[111 136 142 126 127 121 112]
[115 115 186 82 68 188 108]
[122 124 122 118 165 136 112]
[147 94 141 112 132 124 147]
[90 124 108 126 210 96 141]
[132 182 159 147 126 183 149]
[57 107 142 68 90 125 159]
[124 122 137 124 130 145 152]
->
[152 145 130 124 137 122 124]
[159 125 90 68 142 107 57]
[149 183 126 147 159 182 132]
[141 96 210 126 108 124 90]
[147 124 132 112 141 94 147]
[112 136 165 118 122 124 122]
[108 188 68 82 186 115 115]
[112 121 127 126 142 136 111]

[173 87 61 159 158]
[61 85 122 194 115]
[109 102 75 209 134]
[128 37 155 88 145]
->
[145 88 155 37 128]
[134 209 75 102 109]
[115 194 122 85 61]
[158 159 61 87 173]

[89 42 220 130 197 200]
[70 29 33 84 138 70]
->
[70 138 84 33 29 70]
[200 197 130 220 42 89]

[173 113 216 190 109 142 126 110 94 76 156 133 88 180]
[152 130 47 99 87 138 121 156 167 96 48 174 89 121]
[110 142 194 77 196 97 131 108 193 103 94 105 113 72]
[168 116 187 171 96 108 128 121 146 56 96 153 58 184]
[104 131 32 92 103 92 120 155 180 143 55 165 127 110]
[142 115 37 159 46 124 120 156 120 130 94 186 115 175]
->
[175 115 186 94 130 120 156 120 124 46 159 37 115 142]
[110 127 165 55 143 180 155 120 92 103 92 32 131 104]
[184 58 153 96 56 146 121 128 108 96 171 187 116 168]
[72 113 105 94 103 193 108 131 97 196 77 194 142 110]
[121 89 174 48 96 167 156 121 138 87 99 47 130 152]
[180 88 133 156 76 94 110 126 142 109 190 216 113 173]

[136 146 58 180 137 92 160 134 88 86 118 143 100]
[145 80 77 156 90 72 173 218 152 111 116 177 78]
[145 81 156 120 95 134 124 122 166 150 133 124 132]
->
[132 124 133 150 166 122 124 134 95 120 156 81 145]
[78 177 116 111 152 218 173 72 90 156 77 80 145]
[100 143 118 86 88 134 160 92 137 180 58 146 136]

[108 142 135]
[139 127 148]
[125 143 91]
[203 90 117]
[138 106 169]
[93 132 156]
[140 135 137]
->
[137 135 140]
[156 132 93]
[169 106 138]
[117 90 203]
[91 143 125]
[148 127 139]
[135 142 108]

[130 121 130 126 130 126 128 134 134 121 131 130 130 138]
[137 96 143 127 130 111 124 150 168 109 128 122 135 160]
[132 113 134 125 130 123 128 140 142 117 132 127 133 144]
[134 111 134 123 130 122 128 142 142 114 134 129 134 149]
[130 124 132 131 133 121 127 133 138 119 130 133 127 143]
[140 106 153 168 163 78 113 153 184 84 133 159 118 218]
->
[218 118 159 133 84 184 153 113 78 163 168 153 106 140]
[143 127 133 130 119 138 133 127 121 133 131 132 124 130]
[149 134 129 134 114 142 142 128 122 130 123 134 111 134]
[144 133 127 132 117 142 140 128 123 130 125 134 113 132]
[160 135 122 128 109 168 150 124 111 130 127 143 96 137]
[138 130 130 131 121 134 134 128 126 130 126 130 121 130]

[156 132 179 128]
[128 128 197 71]
[162 92 153 118]
[168 101 145 128]
[128 134 145 119]
[202 128 154 93]
->
[93 154 128 202]
[119 145 134 128]
[128 145 101 168]
[118 153 92 162]
[71 197 128 128]
[128 179 132 156]
